In the data rows, the value 500 means zero.
Some points, one per row:
[402 356 369 447 449 913 521 651 466 603]
[509 416 260 430 489 899 463 622 385 485]
[497 368 256 431 463 895 447 560 392 537]
[670 392 258 504 494 774 321 429 295 429]
[502 438 385 465 454 911 311 508 511 319]
[511 537 390 410 601 873 270 554 496 322]
[404 532 358 447 489 882 280 614 478 369]
[311 474 330 413 812 439 460 546 623 755]
[236 462 207 505 747 537 488 555 597 662]
[375 466 236 380 802 617 533 460 538 720]
[308 415 277 460 564 762 459 442 428 783]
[364 329 285 526 466 841 388 469 461 677]
[265 383 286 506 428 787 374 430 411 664]
[556 398 266 548 587 827 429 279 363 494]
[531 725 542 452 800 398 674 321 381 660]
[524 719 523 425 781 425 657 301 321 650]
Then 18 other points, each followed by its number:
[540 740 492 405 724 476 705 376 284 687] 0
[415 730 369 408 686 545 651 398 262 715] 1
[486 715 359 357 590 631 691 379 254 685] 2
[387 698 411 392 465 670 665 414 169 612] 3
[412 577 356 294 478 729 521 421 171 615] 4
[606 732 477 459 779 570 701 373 280 556] 5
[673 681 441 436 740 594 761 426 287 552] 6
[554 655 410 431 715 662 775 464 240 534] 7
[435 517 217 343 624 609 624 494 268 729] 8
[388 439 222 403 478 703 658 510 260 674] 9
[387 480 305 349 461 809 573 462 254 641] 10
[566 420 368 478 747 614 792 578 272 611] 11
[560 670 676 368 659 716 607 679 685 334] 12
[571 659 631 381 643 695 581 711 690 275] 13
[589 684 393 289 651 457 776 608 281 482] 14
[490 618 406 191 521 543 654 703 253 392] 15
[738 674 456 422 673 392 640 398 229 365] 16
[716 659 386 477 605 407 707 384 189 481] 17
Which two of these numbered points are nearest to each point below, looking only along the 3 directions in which the first points spread most? Their numbers follow each, nearest first.
[344 341 230 471 278 351 511 492 268 598] > 9 10
[328 666 484 320 530 299 382 429 195 623] > 1 14
[526 799 672 265 670 406 503 350 349 521] > 14 5
[269 616 509 374 619 588 310 541 160 510] > 15 11
[462 421 255 595 260 505 773 453 289 552] > 9 4
[500 733 500 225 447 582 494 468 175 607] > 7 3
[239 692 535 392 607 540 370 587 180 496] > 15 14
[374 362 228 485 253 687 625 437 324 550] > 10 9
[469 734 554 237 610 501 566 425 185 594] > 6 5
[498 421 225 501 370 464 746 396 228 613] > 3 8
